(in the rows, 128 means zero)
Turns, then the turns between two rows, first turn first; the first pair answered:
turn C:
[117  91  93 122 129 141 149  98 132 106 136 123 131 110 119 111 133 112
  94 139 112  93 118] => [127 110 121 127 131 129 158  99 124 115 132  98 118 110 127  92 150 107
 103 133  92 125 101]
[ 99 115  96  96 105 169 129  95  93 122 101 153 146 114 116 133 122 109
 111  90 160 120 132] => [110 128 128 100 137 189 155  83  83 140 111 135 137  81 121 100 130 109
 112 106 148 123 138]
[141 107  98 142 140 130 131 107 101 105  92 128 116 121 129 129 133 115
 108 121  92 134 137] => [138 104  93 140 143 126 128 110 105  99  99 132 119 122 132 126 128 112
 104 124  96 139 137]
turn B:
[141 140 139 137 116 145 100 140 132 139 118 152 112 127 121 113 145 145
 147 144 116 134 114] => [134 121 122 148 143 141 135 131 138 139 133 152 108 114 135 115 138 140
 142 160 119 111 132]
[126 138 126 153 104  98  81 141 136 137 125 142 123 172 151 190 138 128
 153 106 135 138 130] => [124 111 105 132 119 186  93 126 129 116 134 163 136 133 114 154 117 153
  95 143 166 103 156]
[142 112  91 108 142 176 136 115 128 106 131 159 138 112  89 146 104 132
  96 144 160 103 158] => [131 145 102 143 145  59 137 136 137 135 130 133 118 150 145 185 112  93
 157 119 123 134 137]
[141 144 139 123 125 187  99 141 124 151 123 166 140 123 113 143 100 162
 141 124 172 124 161] => [126 137 121 153 171 122 151 149 143 157 140 152 133 130 161 172  99 137
 170 140 148 104 169]
turn W:
[112 104  96 142 105  80 126 150 147 110 114 137 132 164 143 181 114 104
 141 107 147 107 118] => [119 106 101 135 113 101 119 155 149 118 116 155 138 160 141 186 102 121
 150 116 170  93 135]
[104  81  95 109 103 142 156  90 120  88 131 127 144 142 108 113 137  95
  83 116 117 100 109] => [ 96  88  96 122 100 105 152  99 128  97 126 116 137 156 123 125 141  81
 108 107 113 107 106]
[128 112 143 102 113 158 106 109 128  92 117 144 142 106 128 113 134 111
  93 114 141 113  96] => [125 114 138 109 109 132 102 106 131  94 117 132 136 114 137 116 143  94
 100 108 133 119  85]
[144 149 139 126 148 123 108 122 118 142 128 106 127 103 139 125 154 136
 139 117 128 148 141] => [144 146 144 127 157 130 108 125 117 141 128 113 134 105 133 129 151 136
 133 124 127 150 142]
turn T:
[150  83 135 122  61 158 134 105 104  83  93 112 126 122  75  69 147 113
  94 106  72 152  82] => [171 127 189 115 126 216 144 123  91 139 119 131 145  86  81  66 119 169
 134 138 108 147 141]
[120 121 121 135  53 101  99 123 141  79 107 116 123 174 119 142 138 106
 107  77 132 157  70] => [138 113 125 127 154 210 163 116 132 106 153 137 139  90 109 104  99 162
 100 161 183  84 149]
[134 150 113 138 114 159 106 143 136 126 137 140 149 136 106 142 129 142
 117 130 142 124 137] => [136 149 109 144 107 149 102 139 138 109 130 137 144 145 111 139 135 131
 122 123 132 129 124]
Then:
(2 to 4 turns a pair)
[128 108 119 107 156 206 153 111 126 103 139 124 126  80 100  73 130 140
  83 170 137  98 154] => [139 147 150  96  86 169  89 108 112 102 105  96 119 123  84  67 166 127
  88 113 114 171  95] => B, B, W
[141 163 157 151 169  90 162 145 125 144 127 125 134 144 182 144 111 135
 162 117 125  93 143] => [119 131 126 150 115  59 131 142 133 104 106 125 134 179 175 152 126 109
 130  94 103  95 112] => W, T
[144 130 130 140 101 117 127 101 128 125 105  83 102 120 134 100 167  88
 105 125  69 167  84] => [157 167 168 136 116 121 116 122 121 156 108  89 107 121 140 113 159 104
 136 114  81 186 101] => T, T
[101 117 105 141 112  80 117 121 149 102 109 100 109 141 122 131 141  95
 109 115  94 147  80] => [122 117 124 132 182 161 161 108 132 122 144 108 123  83 111  94 123 139
 103 164 113 109 132] => T, W
[143 155 154 121 164 195 117 138 126 150 146 137 132 105 115 118 110 166
 139 139 147 129 161] => [145 154 157 134 194 158 138 149 131 163 150 129 122 110 144 136 104 154
 159 152 131 127 162] => B, W
